One turning vector, and how many ticks it has turned:
The counts run from 0 to 394.
[-19 -32 -12 23 20 20 -10 45 -5 -43 -19 -37 43 -5 -16 36 -6 -24 19 20 -17 -22 41 -12 9 -25 28 -19 51 -2 -11 -5 18 23 -10 -50 23 32 -1 -27 -24 -13 -30]
189
[-18 -6 -49 -42 2 -27 -1 16 16 -1 -22 -9 1 -32 -19 39 3 17 26 44 42 22 19 -8 -37 -21 -17 -10 63 37 -19 20 -14 -43 9 -14 1 10 17 -11 -13 -2 -27]
34
[10 -45 8 -15 -8 -3 29 -2 -1 11 -39 -26 -44 -11 -5 13 2 45 23 0 17 -28 -25 -28 27 54 37 21 -4 -43 -14 13 39 53 4 19 28 -33 11 46 20 -6 -33]
341
[-39 29 15 3 37 -10 -23 56 21 -40 -23 25 20 -15 7 -25 0 -16 22 4 -20 -5 -11 -2 -15 25 27 -28 38 1 -11 36 39 -11 -17 -38 -7 -12 19 -33 -11 -9 -21]
29
[52 22 -27 -27 -18 -14 -6 -14 -33 1 23 -5 -30 30 -3 -18 -10 -27 -17 3 38 23 -32 54 41 -22 40 10 -29 17 11 -39 -14 -16 9 32 11 2 8 16 -20 -51 -53]
233
[-4 -9 0 -27 15 44 -3 -45 -5 -19 9 26 -18 22 5 10 -3 28 1 35 3 56 -20 -29 -8 -20 -72 0 -21 -19 1 -30 -32 -34 25 -11 5 -18 17 49 -22 20 17]
360
[-51 27 -12 14 33 -40 -5 20 1 -64 -3 16 -27 -24 0 33 1 9 15 5 5 -24 46 -26 -41 -17 -7 -22 5 22 0 17 19 7 -30 -40 -27 29 12 -37 -40 -1 -10]
372
[2 -17 -17 7 -21 5 11 -16 8 -15 20 -3 -51 42 18 -31 -57 31 30 19 28 10 -34 -34 -27 -24 14 5 -36 6 -19 -32 -14 -45 -11 21 8 -24 36 20 4 35 -2]
141
[-11 -52 -22 19 -7 18 17 -10 -37 -9 4 3 45 -10 -33 14 22 -1 10 40 -30 46 20 13 15 1 -36 13 -9 -42 -25 -14 -32 6 4 -52 -20 13 8 8 11 38 16]
85
[-7 -29 4 45 13 -3 -6 37 14 27 56 22 40 58 -6 -8 -21 5 21 -29 -14 -30 -43 46 32 -19 -13 5 4 0 -17 -25 11 -14 -17 1 -2 16 0 16 37 -8 2]
207
[-1 53 -5 -37 38 -3 -38 25 -21 25 11 69 -2 51 -13 -2 -8 -10 -4 -18 3 15 -59 24 3 5 3 -5 -39 0 5 36 -3 6 -19 -24 -36 4 -14 -8 28 -23 46]
210
[7 45 22 -32 6 10 -29 -20 37 18 15 45 -2 4 5 -7 -25 -6 0 -3 -21 11 28 10 2 26 8 38 -17 1 43 -9 54 18 28 22 -40 -26 -15 -28 -5 -28 10]
55
[-20 -22 -10 2 -46 -11 15 -21 -2 4 31 26 -34 5 31 19 -49 41 5 -23 18 -14 -22 -21 -45 -49 -15 -14 -13 7 -12 -28 -63 -14 -20 -11 -20 2 2 21 63 -1 31]
101
[18 -59 18 33 -8 15 24 -8 -38 -27 -15 -7 13 -42 -7 17 23 8 -9 21 -5 11 20 -22 14 36 -3 -27 -29 -51 6 13 -38 27 -12 -44 28 29 8 -18 -12 12 -10]
346
[-10 4 15 -34 -24 -48 -18 -12 9 -20 12 27 -11 -27 32 -32 -36 -3 -12 58 30 50 36 -38 -37 -21 16 32 -10 2 18 -4 -2 -21 21 -13 27 -3 6 -46 -14 17 -8]
296
[5 -14 34 -41 -1 -49 27 4 -23 35 -3 15 16 -30 -61 -1 15 -25 0 13 49 42 11 8 -15 33 39 27 36 -8 -4 -21 -7 0 8 1 42 25 -13 1 -28 3 29]
195
[49 10 -7 26 -21 45 14 -43 -11 -7 -16 -33 -27 25 -6 15 4 -5 46 11 -10 -14 37 -29 10 21 10 -36 -39 -17 41 -2 6 40 -18 37 -10 -16 23 31 -24 36 -32]
383
[29 -27 -54 33 4 11 -21 13 -16 -33 -13 -37 11 1 -27 10 35 22 8 -11 -3 -18 20 31 39 -20 -35 -53 -19 1 -2 9 -2 0 20 -20 13 40 -3 37 -13 -41 -40]
7
[20 -44 -35 42 -5 24 -14 12 -6 -28 1 -31 21 -8 -9 25 16 12 17 -19 -39 -47 20 31 34 9 -10 -49 -11 -12 23 -1 -6 8 -9 -15 -13 26 18 14 -18 -54 -53]
6
[-20 4 -7 -7 -24 -18 -37 6 25 -12 13 40 -21 -12 21 59 -33 22 12 3 8 -38 2 -20 -22 -56 -27 10 26 26 1 -5 3 6 19 -14 -42 18 8 24 -4 -39 -37]
216
[-10 -72 -46 -8 2 56 4 -6 -12 -29 -8 -8 6 -17 -5 14 12 40 -11 -5 -30 -24 -11 30 15 -2 -52 -21 1 -34 -5 -33 3 -35 -1 -35 -7 18 5 19 10 -23 -12]
125
[14 -18 2 21 -27 20 6 23 23 1 27 -6 15 33 38 -39 -32 17 -3 -24 46 0 2 -23 17 -1 -10 19 8 -2 -13 23 13 8 16 -38 75 -66 -19 -12 24 19 20]
63
[-25 24 -18 10 13 11 19 40 -8 5 7 -37 -13 26 45 -14 2 17 37 -10 3 6 -54 8 -24 20 1 -12 35 1 -46 -32 -18 -34 -35 1 -8 -12 23 23 33 44 14]
143
[-16 -15 5 -6 -23 -8 21 16 39 30 7 -34 4 18 28 -19 -21 3 34 50 24 10 -16 -25 11 -16 24 62 60 -1 -46 -44 19 -1 15 19 31 -38 -6 8 22 16 -36]
299
[26 -20 27 33 -6 31 4 8 22 23 55 19 -2 62 21 -34 -32 17 -3 -30 20 2 -16 -39 20 -50 -19 13 -34 9 18 -16 -23 -1 -3 15 15 4 -13 36 52 3 4]
324
[16 40 -2 -33 7 -43 -6 22 -1 51 16 10 6 -3 -4 -48 45 -12 22 -27 -6 20 11 83 2 21 -23 17 13 33 6 5 10 -16 4 13 -4 35 -16 -22 30 2 39]
52
[-2 33 35 -7 23 -15 -13 -23 15 -44 4 36 8 -28 -5 -11 -26 27 7 27 41 24 38 -58 -25 -31 -4 -36 0 32 32 23 -17 -12 19 -22 10 6 26 -12 -49 -3 -18]
255
[-43 3 18 7 -13 -24 -32 28 -3 -13 -37 -14 11 -54 14 0 -3 -6 3 28 -16 -15 46 2 -18 5 45 -23 7 -7 3 35 13 27 -15 -42 -25 39 -5 -46 8 -26 -16]
70
[-17 29 37 12 -3 13 -8 18 2 9 8 -17 16 13 31 -73 -25 -10 2 -60 -22 -7 -10 11 3 23 57 -20 -20 13 9 10 13 0 -29 -23 18 -2 -26 -37 11 -15 44]
288
[-23 -28 17 -22 24 -44 5 21 -29 30 14 19 12 -40 -56 -26 18 -28 17 -43 4 -14 17 54 9 -26 24 21 26 10 4 -9 -26 -21 -24 -2 23 49 3 -30 32 -17 12]
312
[-33 -20 -11 -9 -11 36 -23 43 -24 32 -42 -38 -12 41 40 9 -29 -13 22 -1 -2 -25 -58 12 -4 25 23 -11 45 -19 -42 12 6 20 -22 -9 10 -13 -11 3 40 -8 6]
184
[21 65 48 -25 -5 28 -38 -10 22 2 2 -1 3 39 18 -24 3 -16 26 11 -40 0 7 -20 27 9 13 35 -24 28 35 37 47 18 17 7 4 35 -30 -4 -54 -24 -9]
173
[-24 12 -11 -48 -39 -5 -42 -27 1 -7 -9 -10 -27 6 22 14 -1 11 23 72 -31 -7 22 -2 -34 -21 -55 30 0 9 -16 13 22 -4 39 -24 -27 32 -11 4 -16 4 3]
176
[4 -29 -19 -25 6 -17 -24 -19 -55 16 7 -18 -8 9 -27 0 -40 -48 17 15 21 5 1 26 0 -66 39 9 22 12 3 0 -57 -20 -7 9 33 45 6 -13 -25 -36 -36]
192
[-46 -17 -4 -14 -20 9 -7 -17 -38 22 -29 0 -35 -13 13 -10 -33 -41 55 12 -10 -5 -25 17 -16 25 41 4 12 -26 -26 -13 -35 22 -28 28 -33 -46 18 -8 46 16 0]
302
[28 5 -8 -43 27 -31 41 18 -3 -10 20 12 -8 -3 -26 19 25 -21 7 5 75 25 49 -4 -13 18 -5 31 35 34 19 -5 9 -4 -7 -1 65 -16 9 -48 -24 14 4]
154
[-32 8 2 17 37 37 2 22 9 -17 6 31 -22 58 6 0 -42 16 19 -34 -8 -39 -69 -16 1 -11 16 -19 -10 -1 -9 -26 26 -22 -39 0 -6 -48 26 12 26 -11 9]
366
[-15 26 6 39 29 5 -2 8 -4 -40 5 22 -37 14 15 -10 -9 -33 25 -10 -18 -7 -14 -21 -17 45 51 -10 -34 -26 7 16 10 7 -50 -3 -15 -23 48 -36 3 35 -3]
146
[20 -26 -5 -27 -11 -45 14 8 1 25 -1 -14 -37 -23 17 13 15 12 20 8 27 -17 -35 41 19 16 12 50 18 -3 -7 -20 18 -8 23 45 -6 28 28 15 29 -31 -63]
116
[26 -11 -27 13 18 20 3 57 3 -1 28 -4 6 33 -5 -20 14 -20 -9 -8 18 -17 17 57 11 16 -22 6 5 10 24 -51 70 -3 -3 4 35 3 1 -26 3 -11 1]
390
[13 -52 -21 25 4 75 -17 -5 5 1 29 -8 9 39 -6 5 -49 14 -14 -6 12 -28 37 13 -2 0 -22 -29 -22 8 44 -38 25 -24 -23 16 6 23 1 -6 -6 -24 15]
165
[-16 -27 -17 -2 -18 45 13 1 -52 -3 -38 -53 -7 -24 25 42 13 1 -2 -5 -33 -15 0 2 -6 26 -9 -44 19 -20 -25 -38 -26 35 -17 -16 -20 0 -16 41 8 -5 -19]
344
[26 -22 -9 44 -2 35 6 -6 19 -5 30 0 52 -22 -11 -5 0 -10 11 -25 -13 5 68 15 5 13 5 -43 -9 2 50 -15 -27 -8 -26 -3 -17 16 22 -44 -26 -4 1]
46
[4 -16 11 21 -8 54 3 -38 -18 28 -19 -11 17 13 -17 -13 -8 -40 48 11 -41 19 -5 -21 59 1 33 4 -10 -39 15 -18 -46 42 -5 15 -21 -39 -6 40 12 6 -37]
82
[14 48 45 -13 23 -11 -20 0 21 -16 10 59 18 10 27 31 -6 -9 8 -3 5 6 13 -53 25 -19 -12 15 -11 21 31 57 4 32 33 -30 -9 8 -15 4 -23 -21 -18]
214
